[[139 126 157]
 [139 130 158]
 [104 133 121]
 [139 128 158]]
|
[[139 130 158]
 [104 133 121]]

[[150 138 120 153]
 [134 136 114 144]
 [144 138 116 151]]
|
[[134 136 114]
 [144 138 116]]

[[112 127 133 126 126]
 [145 155 109 126 154]
 [135 111 119 125 108]]
|
[[145 155 109]
 [135 111 119]]

[[115 124 113 130 134]
 [115 142 110 138 139]
 [119 135 118 133 134]
 [122 117 105 123 125]]
|
[[115 142 110]
 [119 135 118]]

[[134 106 115]
 [131 111 120]
 [135 110 122]
 [134 103 117]
 [142 105 130]]
|
[[131 111 120]
 [135 110 122]]

[[130 120 126 121]
 [126 136 130 135]
 [128 130 107 132]
 [126 133 139 132]
 [128 133 106 134]]
|
[[126 136 130]
 [128 130 107]]
---
[[127 134 134 113 100 121 119 127]
 [133 131 137 124 117 122 126 126]
 [124 130 123 123 123 131 123 130]
 [129 131 125 117 120 128 126 121]
 [127 121 109 149 139 129 137 125]
 [129 128 127 134 127 126 127 130]
 [124 135 129 113 109 129 119 129]
 [133 127 120 142 136 127 130 125]
 [138 132 146 119 127 125 125 124]
 [121 114 123 143 147 129 151 126]
 [127 133 130 110 116 129 122 124]]
|
[[127 133 130 110 116 129 122 124]
 [121 114 123 143 147 129 151 126]
 [138 132 146 119 127 125 125 124]
 [133 127 120 142 136 127 130 125]
 [124 135 129 113 109 129 119 129]
 [129 128 127 134 127 126 127 130]
 [127 121 109 149 139 129 137 125]
 [129 131 125 117 120 128 126 121]
 [124 130 123 123 123 131 123 130]
 [133 131 137 124 117 122 126 126]
 [127 134 134 113 100 121 119 127]]

[[145 116 103 125 150 145 125 118 121 118 121 139 150 134 110 115]
 [145 125 106 104 120 141 152 145 131 120 118 121 120 118 120 132]
 [145 128 110 102 110 129 146 152 145 132 122 118 120 121 119 118]
 [145 110 111 146 145 122 119 119 121 143 146 115 115 142 130 108]
 [145 109 111 147 144 121 120 119 122 145 143 112 118 143 125 108]
 [145 127 109 102 112 132 148 151 142 129 120 118 120 120 118 118]]
|
[[145 127 109 102 112 132 148 151 142 129 120 118 120 120 118 118]
 [145 109 111 147 144 121 120 119 122 145 143 112 118 143 125 108]
 [145 110 111 146 145 122 119 119 121 143 146 115 115 142 130 108]
 [145 128 110 102 110 129 146 152 145 132 122 118 120 121 119 118]
 [145 125 106 104 120 141 152 145 131 120 118 121 120 118 120 132]
 [145 116 103 125 150 145 125 118 121 118 121 139 150 134 110 115]]

[[129 120 132]
 [124 135 117]
 [ 99 127 122]
 [123 113 110]
 [135 117 117]]
|
[[135 117 117]
 [123 113 110]
 [ 99 127 122]
 [124 135 117]
 [129 120 132]]

[[122 131 125 140 132]
 [106 135 134 151 133]]
|
[[106 135 134 151 133]
 [122 131 125 140 132]]

[[147 134]
 [158 111]
 [149 110]]
|
[[149 110]
 [158 111]
 [147 134]]

[[109 125 137]
 [141 117 125]
 [119 138 132]
 [140 146 114]
 [140 142 130]
 [133 129 148]
 [147 151 133]
 [136 124 114]
 [141 110 115]]
|
[[141 110 115]
 [136 124 114]
 [147 151 133]
 [133 129 148]
 [140 142 130]
 [140 146 114]
 [119 138 132]
 [141 117 125]
 [109 125 137]]

[[116 111]
 [100 110]
 [118 100]
 [117 133]
 [153 129]]
|
[[153 129]
 [117 133]
 [118 100]
 [100 110]
 [116 111]]

[[121 149 127 120 140 116 110 126 118]
 [131 130 137 123 120 122 119 136 122]
 [119 156 129 120 139 115 103 127 114]
 [127 128 125 154 120 153 122 126 133]
 [123 126 128 146 121 146 139 120 133]]
|
[[123 126 128 146 121 146 139 120 133]
 [127 128 125 154 120 153 122 126 133]
 [119 156 129 120 139 115 103 127 114]
 [131 130 137 123 120 122 119 136 122]
 [121 149 127 120 140 116 110 126 118]]

[[128 125 118 111 125 128 124 109 122 117 131]
 [136 138 125 122 126 126 133 124 134 137 127]
 [132 132 128 131 123 129 138 135 134 140 127]
 [113 114 111 105 133 114 114 104 105 114 129]
 [121 119 107 105 134 118 125 105 109 119 131]
 [114 115 111 115 138 110 123 116 109 121 127]]
|
[[114 115 111 115 138 110 123 116 109 121 127]
 [121 119 107 105 134 118 125 105 109 119 131]
 [113 114 111 105 133 114 114 104 105 114 129]
 [132 132 128 131 123 129 138 135 134 140 127]
 [136 138 125 122 126 126 133 124 134 137 127]
 [128 125 118 111 125 128 124 109 122 117 131]]
---
[[127 140 153]
 [152 134 119]
 [102 127 147]
 [151 123 100]
 [105 121 133]
 [147 137 130]
 [103 123 140]
 [153 134 118]
 [103 123 140]]
|
[[103 153 103 147 105 151 102 152 127]
 [123 134 123 137 121 123 127 134 140]
 [140 118 140 130 133 100 147 119 153]]

[[119 139 116 140 132 123]
 [125 132 127 132 133 133]
 [129 116 138 149 137 118]
 [131 115 141 145 137 123]
 [131 120 135 134 131 125]
 [125 120 137 155 144 126]
 [131 119 136 135 131 125]
 [136 124 134 109 120 135]
 [128 132 124 118 124 132]
 [127 130 128 125 129 133]]
|
[[127 128 136 131 125 131 131 129 125 119]
 [130 132 124 119 120 120 115 116 132 139]
 [128 124 134 136 137 135 141 138 127 116]
 [125 118 109 135 155 134 145 149 132 140]
 [129 124 120 131 144 131 137 137 133 132]
 [133 132 135 125 126 125 123 118 133 123]]

[[100 143 134 105]
 [130 155 154 110]]
|
[[130 100]
 [155 143]
 [154 134]
 [110 105]]

[[130 126 122 128 130 129 127 129]
 [129 126 137 131 130 125 125 126]
 [129 133 128 129 116 127 133 126]
 [126 135 131 126 115 126 133 128]
 [128 127 138 128 130 130 126 128]
 [127 129 150 129 108 127 127 129]
 [128 120 132 135 130 127 132 130]
 [127 125 121 125 132 126 126 131]]
|
[[127 128 127 128 126 129 129 130]
 [125 120 129 127 135 133 126 126]
 [121 132 150 138 131 128 137 122]
 [125 135 129 128 126 129 131 128]
 [132 130 108 130 115 116 130 130]
 [126 127 127 130 126 127 125 129]
 [126 132 127 126 133 133 125 127]
 [131 130 129 128 128 126 126 129]]

[[123 121 123 116 118 132 124 153 126 112]
 [135 144 149 131 128 142 146  99 112 135]
 [151 148 142 102 104 150 147 137 139 132]]
|
[[151 135 123]
 [148 144 121]
 [142 149 123]
 [102 131 116]
 [104 128 118]
 [150 142 132]
 [147 146 124]
 [137  99 153]
 [139 112 126]
 [132 135 112]]

[[128 128 128 128 128 128 128 128 128 128]
 [127 129 126 128 130 124 127 128 125 129]
 [125 129 126 131 124 125 123 129 123 134]
 [131 131 133 125 129 124 117 123 107 128]]
|
[[131 125 127 128]
 [131 129 129 128]
 [133 126 126 128]
 [125 131 128 128]
 [129 124 130 128]
 [124 125 124 128]
 [117 123 127 128]
 [123 129 128 128]
 [107 123 125 128]
 [128 134 129 128]]

[[148 145]
 [116 145]
 [153 145]
 [153 145]
 [145 137]
 [153 146]
 [144 136]
 [117 145]
 [129 145]]
|
[[129 117 144 153 145 153 153 116 148]
 [145 145 136 146 137 145 145 145 145]]

[[151 120 122 132 125 111]
 [114 108 124 117 136 111]
 [116 102 121 114 135 111]
 [119 117 128 126 130 110]
 [135 108 119 121 131 111]
 [138 109 119 120 135 112]
 [115 115 127 122 133 110]
 [131 106 119 124 124 109]
 [126 100 117 113 137 112]
 [146 108 116 130 116 108]
 [127 102 118 113 138 112]
 [153 106 115 121 131 112]]
|
[[153 127 146 126 131 115 138 135 119 116 114 151]
 [106 102 108 100 106 115 109 108 117 102 108 120]
 [115 118 116 117 119 127 119 119 128 121 124 122]
 [121 113 130 113 124 122 120 121 126 114 117 132]
 [131 138 116 137 124 133 135 131 130 135 136 125]
 [112 112 108 112 109 110 112 111 110 111 111 111]]

[[129 128 126 126 130 127 130 128 131 129 129 124 127 127 128]
 [111 134 133 110 127 105 116 143 127 115 110 133 150 148 121]
 [128 128 127 127 129 127 129 128 129 128 128 127 128 128 128]
 [119 149 118 112 113 111 115 151 124 127 102 143 148 153 105]
 [140 139 114 102 149 112 150 143 157 141 134 102 134 132 131]]
|
[[140 119 128 111 129]
 [139 149 128 134 128]
 [114 118 127 133 126]
 [102 112 127 110 126]
 [149 113 129 127 130]
 [112 111 127 105 127]
 [150 115 129 116 130]
 [143 151 128 143 128]
 [157 124 129 127 131]
 [141 127 128 115 129]
 [134 102 128 110 129]
 [102 143 127 133 124]
 [134 148 128 150 127]
 [132 153 128 148 127]
 [131 105 128 121 128]]
